In the rows, zero is written as 128.
Each path below is one point turned by a fixed rotation once a step. After each direction that follows a path, write how fast that rotation turns it, in deg/step (0 if it stays still).
Each turn is a multiple of 5 degrees from 10 to 175, or 0.
Each row of a path follows its step; steps can be skipped.

step 0: [128 122 136 118 117 124 133 120 127 126 122 122 136 115 123 126 132 138
 134 123 123 137 131 132 132 131 132 127 131 121 128]
step 1: [131 133 123 124 129 130 133 120 139 120 113 133 137 130 134 116 128 124
 134 128 125 128 130 128 125 121 132 136 132 132 119]
step 2: [132 132 129 129 141 128 118 129 137 125 128 129 130 132 127 133 146 137
 126 129 132 133 126 127 139 121 123 132 126 126 119]
step 3: [122 129 133 125 117 131 120 119 129 127 131 118 120 117 134 130 129 129
 129 128 122 131 127 129 143 131 129 134 116 123 121]
step 4: [115 123 134 122 131 127 134 125 131 125 126 129 124 127 128 113 120 133
 133 123 119 133 131 125 131 117 130 137 138 126 127]
step 5: [127 124 128 124 131 129 129 129 135 132 115 137 142 125 118 132 136 133
 129 121 127 126 119 135 132 118 133 129 127 124 122]
step 6: [132 129 125 130 133 125 131 125 138 126 129 119 129 126 129 130 137 118
 136 135 124 126 135 129 134 122 133 134 110 128 119]
step 7: [122 128 128 127 133 137 128 133 133 137 133 124 115 130 130 118 127 137
 121 132 130 137 131 128 140 125 129 141 126 130 123]
step 8: [112 122 141 121 130 137 129 126 123 134 121 128 127 125 125 131 134 133
 129 119 120 121 128 132 133 130 137 126 129 121 124]
step 9: [121 125 120 124 133 118 138 125 135 134 123 128 133 118 125 123 129 123
 144 125 129 129 134 134 120 126 130 133 125 121 121]
step 10: [134 121 123 123 136 135 125 136 133 133 120 123 133 136 123 118 140 125
 129 138 132 129 125 133 132 126 125 141 126 133 125]
step 11: [128 134 137 124 132 138 130 123 129 128 133 119 127 124 127 127 143 137
 121 128 128 129 139 131 136 138 137 127 121 126 125]
Speeds:
[129 128 129 129 133 124 132 129 129 126 133 127 127 127 126 129 130 132
 129 127 128 132 133 128 127 127 127 126 130 126 129] : 160
[126 126 124 130 130 130 126 131 125 128 126 129 127 129 127 126 130 133
 128 127 130 129 127 125 127 124 124 130 130 134 129] : 130
[126 134 129 129 128 130 127 129 131 131 128 127 123 130 135 130 131 129
 126 128 126 129 129 126 129 129 125 125 126 129 129] : 80

step 0: [121 124 127 138 119 113 137 125 128 116 127 120 124 129 134 125 129 124
 131 130 126 113 134 128 119 123 133 132 130 131 128]
step 1: [131 127 124 144 121 119 129 131 122 136 128 122 114 132 129 120 127 132
 124 127 125 123 126 129 118 120 120 121 122 131 132]
step 2: [127 121 130 136 124 114 130 129 132 117 126 121 117 131 133 129 128 125
 126 127 125 136 140 131 122 114 129 120 132 121 127]
step 3: [116 123 123 135 117 111 124 131 124 132 126 120 121 132 140 125 135 131
 134 134 129 128 130 128 123 129 132 123 123 134 127]
step 4: [125 121 131 142 125 112 128 137 116 125 128 129 121 125 130 118 123 122
 131 120 122 130 132 127 127 119 124 128 130 130 131]
step 5: [130 122 130 137 117 122 124 136 130 128 127 121 121 132 134 123 137 134
 134 131 120 143 124 128 127 120 130 116 135 131 129]
step 6: [118 120 129 136 120 107 127 129 131 124 126 128 136 131 133 118 132 121
 132 125 122 127 128 135 130 123 138 129 132 129 129]
step 7: [124 127 129 138 113 125 125 142 121 129 124 124 122 128 128 118 129 129
 132 125 119 118 118 125 125 122 129 124 134 136 134]
step 8: [137 126 131 141 125 116 127 131 138 129 126 130 124 131 128 124 135 126
 128 120 117 128 125 133 124 112 134 124 136 122 132]
step 9: [116 127 123 130 116 121 125 134 135 121 118 121 122 135 136 126 132 129
 129 129 120 119 121 132 126 124 138 120 129 123 130]
step 10: [124 129 129 135 125 112 123 138 123 137 122 130 120 127 128 124 133 124
 128 120 126 113 130 128 122 117 130 131 130 124 126]
step 11: [131 123 124 133 126 123 124 138 129 126 123 129 109 134 137 133 127 131
 132 121 116 130 124 125 125 120 131 120 131 121 133]
Speeds:
[127 129 125 126 124 133 127 130 128 127 127 124 124 130 130 129 127 132
 130 131 127 128 124 125 128 131 128 125 127 131 129] : 170
[124 123 127 130 130 130 126 130 130 127 129 128 127 124 129 126 129 126
 125 130 129 126 123 130 129 127 125 132 124 129 126] : 120
[128 127 128 131 129 129 128 129 124 128 129 132 128 127 127 130 130 128
 131 124 127 124 129 125 123 130 126 131 127 132 133] : 110
[128 131 129 129 127 126 130 129 123 132 128 128 125 124 127 125 122 129
 129 129 129 123 127 128 132 129 130 129 128 129 127] : 115

step 0: [141 117 132 138 139 127 119 125 120 138 130 122 129 133 131 115 127 119
 130 133 126 127 125 121 122 137 136 131 128 121 141]
step 1: [134 119 123 125 117 144 133 124 119 123 131 120 129 126 139 123 127 130
 128 121 131 126 125 142 127 147 131 125 126 132 121]
step 2: [143 131 123 137 120 128 130 133 129 128 126 112 131 117 125 135 138 120
 135 121 125 121 122 119 128 133 118 136 129 130 139]
step 3: [132 113 121 121 122 125 135 140 128 134 127 132 121 124 139 130 115 123
 133 130 123 119 116 137 131 127 134 129 140 124 134]
step 4: [136 126 113 117 120 138 133 118 131 138 129 119 120 126 127 140 126 130
 124 128 127 126 134 117 127 121 134 141 124 134 122]
step 5: [118 121 118 133 126 119 133 133 129 140 125 120 134 134 131 135 124 133
 125 122 129 128 111 114 127 125 134 118 121 120 135]
step 6: [132 132 123 120 134 125 129 129 123 130 125 122 113 139 141 118 130 125
 126 118 133 123 119 131 127 117 131 132 122 123 111]
step 7: [125 131 130 145 113 135 126 119 115 129 119 128 127 132 127 129 135 132
 138 133 121 121 122 119 126 117 136 127 120 129 124]
step 8: [141 129 118 129 133 130 121 132 120 128 124 128 120 129 124 127 124 125
 128 135 131 129 115 140 129 122 123 108 114 126 133]
step 9: [129 129 122 124 122 130 130 125 110 134 136 129 125 133 130 118 129 126
 146 123 135 126 140 128 121 120 124 132 125 137 140]
step 10: [132 127 125 135 121 121 151 126 122 128 127 135 132 118 126 134 132 132
 131 129 136 131 121 133 141 129 128 121 120 141 129]
step 11: [141 124 126 134 136 120 134 138 129 140 137 131 122 132 113 118 126 126
 126 130 132 125 126 130 130 119 125 146 124 128 135]
Speeds:
[128 129 128 127 131 129 130 132 129 124 127 131 123 131 126 127 124 127
 127 126 129 125 128 128 124 131 132 129 126 129 131] : 135
[133 131 125 127 135 130 130 126 128 125 129 125 125 127 129 127 128 128
 126 128 125 128 130 126 130 126 124 130 127 129 126] : 160

step 0: [125 126 129 117 138 125 126 131 131 136 135 138 121 145 129 129 120 130
 116 126 132 126 132 139 135 131 126 123 125 132 130]
step 1: [117 129 127 119 144 133 126 132 130 136 138 136 127 136 118 132 125 131
 119 123 134 129 130 117 129 123 126 130 132 132 137]
step 2: [134 125 133 115 136 135 128 128 130 144 134 124 124 132 124 138 118 126
 117 124 131 122 127 126 126 122 130 130 118 130 136]
step 3: [123 120 136 130 138 134 129 135 128 143 141 132 119 129 123 131 119 124
 123 132 132 121 126 127 140 134 130 122 125 132 132]
step 4: [122 118 135 126 146 136 129 134 123 128 133 131 124 143 123 135 132 130
 118 128 127 119 128 130 132 125 128 131 121 130 129]
step 5: [121 124 137 124 138 137 128 131 122 142 132 126 138 128 121 129 128 135
 122 120 131 118 135 120 138 122 128 128 121 129 129]
step 6: [131 115 130 132 135 137 119 126 127 146 133 122 126 137 125 131 128 134
 128 124 130 124 122 131 135 122 127 118 117 131 129]
step 7: [120 112 133 121 130 136 132 128 126 133 136 126 126 138 122 128 131 136
 125 128 138 126 126 131 147 130 127 125 130 126 126]
step 8: [125 130 128 124 140 128 127 128 125 133 128 126 131 147 132 130 125 138
 118 121 135 122 130 129 141 119 127 122 127 124 125]
step 9: [122 127 125 122 137 140 121 130 130 138 136 120 133 131 122 126 121 136
 121 123 137 132 120 120 134 120 122 120 131 126 131]
step 10: [134 118 124 120 132 133 128 129 127 133 136 116 120 138 129 135 116 127
 123 126 141 124 120 127 137 128 128 128 122 120 132]
step 11: [124 128 132 128 141 134 133 134 126 127 136 128 129 135 125 129 115 126
 120 133 138 119 122 126 143 129 133 121 135 123 123]
Speeds:
[128 129 130 129 133 130 129 133 125 126 129 126 126 123 129 129 126 124
 128 130 126 124 127 127 126 128 132 130 126 129 130] : 40
[129 128 126 125 130 125 134 125 126 129 129 128 129 129 126 132 133 126
 130 126 132 125 127 126 126 127 132 130 130 127 125] : 120
[125 128 128 128 129 128 128 129 128 121 124 133 128 133 125 129 127 127
 130 131 129 127 131 130 132 128 131 128 129 127 129] : 100
[127 126 129 129 129 131 127 128 126 126 130 128 125 131 124 127 130 130
 128 131 125 132 124 126 123 125 129 126 131 127 129] : 135

step 0: [126 136 122 132 136 121 131 132 140 136 121 124 122 128 118 130 136 131
 129 121 134 125 126 135 128 129 124 117 134 117 123]
step 1: [120 132 124 131 130 138 130 124 129 124 138 127 125 132 141 136 131 122
 123 124 128 140 120 136 121 126 132 126 140 130 125]
step 2: [133 124 126 131 128 130 121 124 114 128 141 135 143 123 133 123 124 131
 124 130 129 128 130 130 134 124 140 129 123 124 120]
step 3: [126 115 132 134 128 116 130 140 131 131 125 130 133 129 122 125 133 142
 130 126 138 127 132 127 125 125 128 136 122 138 127]
step 4: [129 127 130 131 125 133 144 125 127 127 120 116 115 126 133 133 132 127
 128 134 122 123 132 131 128 120 125 128 124 142 132]
step 5: [124 129 121 119 114 133 117 117 122 123 129 121 127 132 124 123 134 118
 125 133 124 123 128 122 131 133 122 122 121 126 125]
step 6: [135 137 129 129 127 114 119 130 128 120 124 129 126 130 117 125 133 134
 131 132 136 134 128 129 131 136 130 126 140 117 133]
step 7: [123 136 123 138 143 133 130 134 129 133 128 135 120 138 132 134 128 134
 133 123 122 126 128 131 127 120 129 119 139 128 125]
step 8: [130 131 122 129 125 143 132 122 127 130 146 128 136 131 128 125 122 123
 126 117 135 133 129 134 120 125 130 127 122 135 124]
step 9: [127 119 134 134 118 118 126 125 127 133 126 126 145 119 127 130 133 130
 127 129 129 130 131 131 124 128 145 129 122 125 131]
step 10: [124 117 139 128 133 123 128 134 126 122 123 123 120 121 131 127 134 144
 126 133 120 122 126 130 122 127 121 125 128 138 124]
step 11: [126 132 119 125 122 135 129 127 125 131 132 122 112 121 127 121 130 119
 127 138 135 119 133 129 132 120 118 132 129 131 128]
Speeds:
[126 126 130 127 127 130 129 123 123 125 126 130 130 125 129 127 131 128
 132 126 130 130 127 124 128 132 131 128 129 126 127] : 100
[124 129 128 127 131 132 131 128 129 132 125 130 122 128 131 126 130 131
 126 128 128 130 129 131 129 132 129 127 128 131 130] : 110
[127 128 127 122 125 126 130 126 128 126 126 127 123 126 124 129 130 130
 127 131 127 122 127 127 124 128 128 129 127 126 129] : 60

step 0: [133 117 135 123 122 124 135 134 131 148 120 128 124 120 137 129 126 127
 123 136 133 122 118 126 130 126 133 145 126 129 130]
step 1: [131 122 139 127 120 126 131 128 142 118 129 125 126 120 150 141 132 125
 129 134 136 125 131 126 123 128 134 121 125 126 124]
step 2: [134 128 123 132 127 113 135 130 130 128 125 123 116 127 140 126 122 131
 118 127 132 126 118 133 109 129 132 133 136 138 132]
step 3: [114 124 125 114 122 134 133 130 126 141 132 134 126 120 145 135 129 128
 122 137 132 129 130 124 115 123 134 131 124 132 128]
step 4: [129 126 129 119 129 115 121 124 140 114 136 129 120 115 135 121 135 125
 131 134 131 120 132 128 120 125 140 133 128 134 136]
step 5: [134 130 131 131 130 121 125 123 132 145 131 130 116 120 137 130 119 121
 123 137 133 132 129 136 121 123 122 145 124 133 129]
step 6: [119 117 134 124 130 130 126 123 129 126 126 120 122 114 145 148 138 124
 128 125 128 124 128 128 129 127 135 137 128 129 127]
step 7: [143 131 125 123 132 116 128 124 128 124 128 123 114 128 148 123 129 131
 120 133 129 116 125 131 122 130 131 133 128 118 131]
step 8: [116 124 125 126 133 120 127 127 124 131 134 140 119 130 149 141 121 124
 121 133 130 135 128 131 120 135 126 129 122 135 124]
step 9: [118 130 129 113 128 121 130 130 129 119 127 130 118 120 139 124 135 117
 119 120 120 122 126 128 128 121 138 138 130 133 137]
step 10: [134 130 126 128 132 123 126 132 132 137 141 136 118 114 140 119 130 120
 119 133 140 123 131 127 131 131 121 134 117 123 132]
step 11: [120 120 134 134 134 123 127 127 131 125 127 125 120 121 137 143 132 107
 125 135 129 126 122 137 130 133 128 129 127 136 138]
Speeds:
[130 123 129 125 129 128 126 132 127 129 132 127 131 128 128 125 132 129
 127 130 129 126 129 127 128 130 131 128 127 122 128] : 115
[126 124 133 125 126 128 129 126 123 129 127 129 128 131 125 132 129 125
 128 129 128 128 126 124 124 129 125 131 128 128 130] : 130
[130 131 129 126 129 125 128 128 128 131 122 126 128 132 127 124 128 126
 127 130 125 128 124 130 128 124 131 129 128 126 133] : 155

step 0: [122 129 124 121 130 132 127 124 129 130 124 125 127 128 126 117 134 136
 132 138 121 128 114 130 132 107 125 131 127 131 129]
step 1: [128 126 118 133 135 127 126 146 131 125 133 128 121 121 132 126 126 117
 128 123 127 140 124 124 131 131 138 130 136 132 119]
step 2: [120 122 142 125 128 130 126 129 134 128 126 125 130 132 121 136 122 126
 130 129 132 122 139 140 133 134 128 131 117 137 117]
step 3: [130 121 139 141 123 122 129 112 125 130 123 123 127 132 137 120 125 128
 121 125 122 131 120 125 130 133 126 125 131 132 139]
step 4: [123 148 117 133 141 129 123 129 127 129 131 125 134 135 128 130 132 133
 132 132 117 122 124 126 119 125 125 130 128 131 129]
step 5: [124 119 117 123 123 125 131 135 133 122 124 137 117 130 122 134 132 128
 130 125 131 131 113 128 134 119 132 126 123 136 124]
step 6: [130 124 141 130 136 127 127 136 136 127 130 111 127 120 129 129 123 119
 129 128 137 140 136 123 127 126 123 132 127 134 126]
step 7: [124 126 138 131 126 137 121 123 124 137 119 132 131 125 130 118 123 132
 125 128 113 122 127 139 135 131 123 135 130 134 120]
step 8: [121 132 116 141 133 121 131 123 125 128 133 126 130 140 135 125 127 125
 122 131 128 130 122 126 128 138 140 114 128 131 128]
step 9: [124 129 128 124 131 121 123 126 142 114 134 125 127 135 120 138 133 134
 133 126 125 119 126 130 125 119 129 138 124 135 134]
step 10: [136 122 133 126 127 127 132 135 124 132 114 125 119 125 134 135 125 124
 134 122 127 140 113 123 123 127 119 131 129 134 129]
step 11: [117 135 129 138 138 138 127 130 126 135 127 126 133 120 127 123 132 126
 126 138 128 133 136 124 136 123 120 131 119 132 118]
Speeds:
[129 125 130 129 128 130 128 129 128 128 131 127 130 130 134 128 126 130
 127 128 125 127 132 133 131 131 133 126 128 129 129] : 70
[129 129 127 133 126 130 126 127 127 130 128 125 131 130 124 124 127 130
 123 129 128 124 127 128 129 129 124 124 128 127 130] : 85
[124 128 131 128 125 128 129 132 132 125 128 128 128 128 126 133 129 128
 122 127 132 126 127 130 125 128 130 127 131 128 128] : 100
[125 128 128 130 128 131 125 126 125 130 125 127 127 126 135 128 131 129
 126 132 126 128 127 127 125 125 128 128 131 125 126] : 100
